Some points, one per row:
[127 -19  11  39  -3  43  36 -12  16  79 -31  28  -8  -7 -29   4 112]
[127 -17  11  38   2  43  34 -11  12  80 -30  31  -8 -11 -44  -1 109]
[127 -18  11  35  -1  39  38 -11  12  80 -30  34 -15 -18 -55  -4 109]
[127 -17   5  33  -2  36  35  -7   7  80 -25  35 -19 -22 -70  -7 108]
[127 -18   2  40   3  28  35  -9   9  80 -31  39 -18 -22 -74  -5 105]
[127 -16  -2  42   1  19  35  -5  14  80 -30  46 -16  -8 -82  -4 100]
[122 -22   0  34   7  17  27  -1  20  74 -29  45 -11  -4 -71   4  95]
[117 -22  -1  39  12  19  15   7  16  77 -30  53   0  12 -46  11  96]
[100 -24   5  51   3  32  12  12  19  72 -28  54  10  29 -35   6 101]
[103 -24   2  31  -2  43  11  22  16  67 -29  46  -1  29 -27  19 101]
[120 -22  -4  16 -16  48   1  24  -5  89 -64  43  -3  11 -35  30 110]
[ 98 -20   1  26 -35  63  -1  21  -9  78 -76  41 -19  18 -82  24  71]
[ 98 -23   8  12 -63  55   1  22  -6  75 -78  44 -45  21 -78  31  64]
[ 97 -25  11   1 -64  52 -13  24 -15  79 -72  48 -38  22 -80  31  55]
[ 96 -25  15  -9 -64  50 -19  24 -21  79 -62  49 -42  14 -79  29  60]
[ 95 -26  14 -15 -59  47 -20  21 -22  80 -56  48 -45  13 -78  27  66]
[126 -10 -32  25 -38  28 -12  -5  -9  63 -63   0 -29  23 -31  24  69]
[119  -6 -32  24 -37  26 -11 -11 -12  49 -56   7 -24  30 -43  18  58]
[119  -6 -41  27 -39  20 -16 -16 -19  45 -57   8 -21  26 -49  24  58]
[119  -6 -46  20 -35  15 -13 -22 -16  43 -54  14 -19  20 -54  17  61]
[110 -12 -49  13 -36   8 -19 -22 -26  43 -58  12 -19  10 -63  11  61]
[101 -19 -63  -1 -24  18 -39 -42 -16  35 -30  20 -10  27 -62  -3  77]
[104 -23 -54   4 -42  -2 -33 -27 -30  29 -66   1 -34   0 -70   0  67]
[105 -18 -56  -1 -42  -8 -26 -29 -32  29 -69  -1 -36 -10 -72  -6  67]
[103 -17 -54 -10 -42  -8 -26 -29 -31  25 -68  -2 -36 -15 -71  -9  64]
[ 96 -10 -48 -14 -45 -13 -17 -29 -35  18 -66  -7 -44 -20 -79 -17  73]
[104 -10 -52 -11 -34   0 -17 -29 -34  22 -74   4 -38 -30 -74 -12  66]
[103  -1 -47 -15 -28   5 -10 -28 -39  25 -90  13 -49 -37 -72 -24  60]
[102  -6 -46 -15 -32   3   1 -36 -35  20 -82  16 -44 -32 -88 -40  38]
[116   1 -59 -30 -28  -2   1 -32 -40  31 -88   6 -55 -44 -84 -35  51]
[109  -3 -52 -28 -36   4  -3 -25 -39  17 -81   2 -58 -39 -91 -35  42]
24 more points follow, each with its number after it:
[108  -6 -38 -29 -34   0  -2 -17 -33  18 -88  -4 -61 -37 -79 -36  45] 0
[127 -28  16  36 -47  59   5  39  14  74 -62  50  -6  37 -30  37  84] 1
[127  13  10  38 -41  56 -12  25  12  71 -40  37 -25  34 -27  31 107] 2
[127  35  10   9 -40  58 -22  33  15  45 -61  36  -7  32 -36  32 110] 3
[127  37   7  -8 -53  58  11  36  28  61 -71  48  19  37 -27  44  91] 4
[127  40   1 -30 -58  47  28  23  24  71 -56  40  -7  23 -42  16 100] 5
[127  43  -6 -29 -54  39  23  14  14  78 -28  47  -8  30 -40   8  99] 6
[127  47 -27  -9 -46  57  13  29  -7  91 -39  56 -20  20 -25  19 110] 7
[127  29 -20 -13 -50  57  31  34  -5  85 -50  49 -15  24 -53  17  75] 8
[124  33 -11  -9 -58  51   7  29 -18  68 -65  53 -38  30 -58  23  74] 9
[115  28   7  -4 -61   6 -26 -15 -47  13 -95  -9 -63 -36 -60 -30  43] 10
[103  33   4  -5 -62  -3 -13 -24 -31  70 -92 -10 -29 -33 -49  -4  49] 11
[103  20 -36   5 -49  30 -29   7 -51  51 -98  51 -59  14 -82   4  45] 12
[ 94   9 -49   1 -60  59   3  30 -16  77 -54  48 -35  31 -63  13  63] 13
[ 91 -23  -5   1 -66  44  -5  25 -28  54 -78  41 -34  13 -71  28  69] 14
[ 90 -32  15 -17 -60  26 -14 -24 -45  16 -94 -15 -64 -34 -87 -26  40] 15
[ 90 -52  19 -41 -52  19  20 -37 -39   1 -92 -17 -65 -22 -87 -34  46] 16
[ 93 -35 -50  26 -50  -9 -26 -29 -42  19 -96 -18 -56 -31 -79 -30  43] 17
[ 95 -32 -51  24 -45  -7 -27 -30 -43  18 -92 -17 -51 -30 -78 -30  50] 18
[ 95 -29 -52  22 -36  -2 -31 -29 -39  19 -89  -9 -42 -23 -74 -19  55] 19
[ 97 -30 -50  19 -29  -9 -33 -32 -27  21 -67   1 -31 -17 -73  -4  63] 20
[ 95 -27 -55  20 -22  -1 -30 -20 -21  38 -51   4 -35 -13 -65   5  67] 21
[110  -5 -60   9 -18   1 -23 -26 -22  40 -53   9 -37 -18 -71   2  92] 22
[118  13 -50  -7 -29  10 -12 -17 -34  40 -51  18 -27 -16 -70  15  84] 23
Which of these numbered points is nearest to each point below by angle, seen from the average point of the first points? Its number follows each.
[127   2   8  20 -17  47   6  33   7  91 -51  22 -40  12 -22  27 115] > 2
[ 83 -29 -71   3 -40  10 -32  -8 -46  31 -85  -9 -65 -43 -76 -31  58] > 18
[121  -7 -46 -11 -25 -10 -16   9 -14  18 -84 -19 -65  -8 -56 -27  45] > 0
[127  31 -43 -20 -30  21   2 -30 -39  31 -54  14 -42 -28 -69 -18  74] > 23
[127  31 -32 -28 -32   1 -10 -27 -38  26 -64  13 -48 -27 -84 -31  56] > 0
[127  19  13  41  -4  56  37  33  21  67 -33  43  -6  19 -18  30 111] > 2
[127  28  11  42   9  48  35  23  17  63 -29  45   3  19 -16  25 110] > 2
[ 94 -36 -28   7   6  38  24  36  14  66 -31  49   2  19 -31  32 107] > 1
[127  35 -29 -29 -25   1  -1 -12 -22  15 -62  -9 -28 -18 -53 -29  69] > 0
[127  17 -27  -6   5  55   6  37   8  70 -42  50  -8  20 -35  31  94] > 7
[127  21 -10  -9 -39  47  18   5 -35  28 -85  18 -30   3 -56 -13  46] > 10
[ 96 -40 -29  13   5  38  19  37  19  71 -32  49   4  30 -29  32 112] > 1
[127  34  10  -3 -44  59  23   1 -36  45 -74  23 -33   1 -57 -15  56] > 9
[127  32 -13 -31 -14   8   8 -11 -21  17 -50 -11 -15   2 -28 -33  78] > 10
